In the data rows, 128 means zero.
Some points, each followed by its number:
[ 64 113 100 128 144 136 111 115 114  84 115 138] 0
[142  86 150 115 151 112 141 179 136 124 111 142] 1
[ 70  78 141 134  56 164 145  85 149  46 152  34] 2
[150 162 125 127 149 131 128 132 121 160 130 145] 3
[122 117 148 139 125 149 121 122 133 108 118 152] 4
[106  89  77  93 154 233  70  24 149 103 124 196] 5
[166 154 166 160  82 117 145 170 134 164 152 111] 6
[111  55 128 117 134  86  67  84 155  83 130 103] 7
[ 87 100 125 140 138 149  95 121 118  89 131 139] 8
[ 94 153  81  69 129 136 171 135 149  91 110 169] 9
[137 132 109 158 144 115  62  70 126 116 121 135] 10
[134  91 121 167 117 177 112  82 115 127 180 157] 11
[150 134 117 132 139  28 127 183 151 138 110 165] 12
[ 83  91 127 124 140 146  94 124 129  78 121 150] 13
[178 147 167 162  71 118 139 147 142 149 157 117] 14
[138  54 159 165  88 127 166 180 145 105 183 151] 15
[122 158 100 131 140 141 158 113 134 132 132 178] 16
[146 102 183 129 115 161 131 129 122 113 129 160] 17
[ 75  95 145 141  55 160 173 111 159  60 159  37] 18
[135  81 123 142 121 143  54  57 127  99 148  97] 19
[132  93 127 128 151  91 174 185 193 139 141 154] 20
[171 126 167 135 143 160  91 124 114 128  95 151] 21
[170 212 118 112 156  77 159 161 119 183 124 156] 22
[ 97 140  98  91 138 137 173 137 145 107 114 160] 23
[181 131 118 141 111  62 116 180 151 147  88 139] 24
Which three points above are nearest to each new point by angle? Their numbers follow each, nearest first.
[ 96  66 120 107 168 128 121 130 161  86 136 152] 13 8 7
[156 195  85  96 122 110  65  60 121 143  91 132] 10 3 5
[125 197 157 120 159  58 186 157 115 181 124 104] 22 3 12
[158 186 116 106 156 135 135 130 116 181 140 154] 3 22 16
[137 136 154 167 140 142 150 159  96 152 143 134] 6 14 3
[198 121  87 133 104  31  91 185 174 136  58 137] 24 12 1
[145 102 150 110 142 113 149 173 140 126 123 151] 1 20 12
[193 126  95 127 109  41  99 181 161 145  76 138] 24 12 22
[117 175  98 123 132  91 162 149 137 145 118 103] 22 12 24
[120 149 100 114 172  93 125 159 110 165 102 113] 22 12 3
[110 159  99 120 140 131 150 114 126 124 123 165] 16 23 9
[150 118 184 106 112 182 126 132 123 111 114 148] 17 21 4
[127 145  97  85 163  75  88 130 130 130  92 115] 12 24 22
[132  82 179 179 108  97 132 139 135 109 138 104] 15 14 18
[160  90 136 123 101 207 185 180 150 138 160 164] 15 17 20
[182 115 169 138 131 162  80 135 112 133 103 126] 21 17 4
